0: [166 181 130 188  84 143 143 125 116 135 124 117 145]
1: [133 116 133 141 163 132 171 134  89 131 120 121 119]
2: [160 139 135 122 153 151  85 123 103 143 124 169 183]
3: [144 160 135 168 144 113  94 170 159 135 219 198 224]
4: [152 135 128 114 145 132  98 149 145  81 120 171 142]
5: [127 153 143 155 125 120 130 113 116 180 228 184 147]
6: [ 97  97 126  53 150 117 103  99 139 140 173 169 118]
7: [124 152 147 160 142 165  76 140 143 191 207 173 204]
8: [116  64 103  45 162 111 134 120 169  93  74 118  94]
9: [177 166 141 189 119 119 193  99  62 169 170 164 123]
10: [127  96 131  88 153 118 131 124 134 106 122 157  90]
11: [120 135 124 173 119 107 167 185 148  96  86  63 154]
12: [148 130 122 112 112 140 155 115 135 137  76 100 114]
13: [125 102 103  72 137 103  96 149 174  39  79 128 125]
14: [161 196 137 216 104 159 113 129 107 184 189 144 210]
15: [119 106 106  75 126 106  86 150 182  46  84 126 123]
16: [146 128 113 127 118 109 138 148 145  73  77 106 138]
17: [ 46  57 132  78 184 105 131 119 156 213 226 141 153]
18: [110 134 129  83 107 161  51 103 151 126 144 156 101]
19: [148 134 126  95 107 135 159  69  94 152 115 135  72]
20: [151 151 110 155 126 139 101 141 144 111 133 135 185]
21: [ 65  91 162  95 179  85 109 162  99 136 175 155 153]
22: [138 138 132 139 121 135 136 123 107 133 106 115 126]
23: [158 125  93 106 115 152 135  82 175 172 128 128 142]

[155 137 117 183 154 144 206 135  92 149 116  91 145] 1 22
[122  63 101  46 168 110 145 115 167  98  84 125  96] 8 10
[ 74  63  92  62 158  91 151 118 164 131 118  76 148] 8 10
[129 125 143 135 158 127 100 150  96  90 127 160 127] 4 10
[115 149 135 139 104 131 140 122 121 170 146 105 150] 22 0
[120  90 107  91 148 120 169  57  97 182 165 135  96] 19 6
[142 122 117  96 126 143  91 138 158 103  58 109 150] 16 15
[128 121  97 138 125 151 101 139 198 121 134 112 161] 20 23
[ 73  45 119  56 174  75 187 127 110  87  82  83  53] 8 10
[144 177 154 195 108 139 162 120  66 175 176 138 123] 9 0
[189 189 108 190 100 129 175 133 130 130 126 117 196] 0 20
[126  99 131  94 149 121 130 123 134 112 121 150  90] 10 4
[136 144 129  91  90 144  62 112 138 105  83 132 121] 18 4
[ 87 114 153 143 167 131  82 177 135 140 174 149 167] 21 7
[150 142 130 107 106 139 155  75  92 157 119 134  89] 19 22
[124 109 114  86 120  91 108 117 146  88 126 150 104] 10 15
[ 94 117 152 149 166 129  89 179 138 137 171 147 164] 21 20
[145 145 138 151 123 133 141 134 105 130 107 121 132] 22 1
[150 130 108 127 118 113 136 148 149  68  70 104 140] 16 12
[128 152 137 155 123 118 134 115 121 174 219 177 144] 5 7
[ 99 135 147 147 125 124 129 159 138 143 146 113 136] 22 1
[ 90  95 126  53 154 118  99 103 141 143 179 170 124] 6 10
[144 141 110 145 131 136 106 142 152 108 129 128 177] 20 4
[146 168 138 181 141 116  91 178 158 139 217 192 234] 3 7
[146 133 134 107 153 134  83 155 146  83 125 178 150] 4 2
[ 41  78 140  86 149 115 148 116 143 200 193 102 111] 17 6
[143 121 140 110 120 141 102 124 112  65  84 159  29] 10 4
[130 155 149 163 145 172  70 136 139 198 212 181 208] 7 3
[152 130 102 138 142 125 147 124 152 139 155 144 167] 20 23
[124 123 135 159 166 117 154 168 110 102 136 126 151] 1 22
[142 144 140 149 125 133 139 130  98 133 111 122 129] 22 1
[131 150 133 152 103 160 106  93 120 183 174 144 118] 5 22
[216 193 139 218 105 136 181 153  77  93  75 135 142] 0 22
[218 196 140 223 102 136 182 155  79  91  78 134 141] 0 9
[119 108 116  84 122  94 104 116 144  89 126 149 105] 10 15
[ 42 120 156 126 129 111  80 169 151 155 191 113 167] 21 7
[ 78 100 144 122 162 119  96 144 136 168 197 149 157] 21 17
[125 166 122  87  84 182   0 104 180 164 134 145 199] 18 2
[144 122 121 104 119 131 162 118 132 130  74 101 104] 12 22
[154 160 137 160 109 138  94 150 133 106 104 138 150] 20 4
[122  69 102  53 162 108 142 123 165  91  78 119 100] 8 10
[138 132 123  98 106 163  67 122 167 107  90 131 115] 18 4
[110  96 120 149 144  60 200 167 152 102 135  99 139] 11 16
[137 156 150 148  97 133 114 121 126 135 155 162  96] 22 0
[155 153 130 116 100 148 143  83  93 157 114 132  99] 19 22
[ 86 139 156 150 140 154  81 147 112 190 158 111 191] 7 2
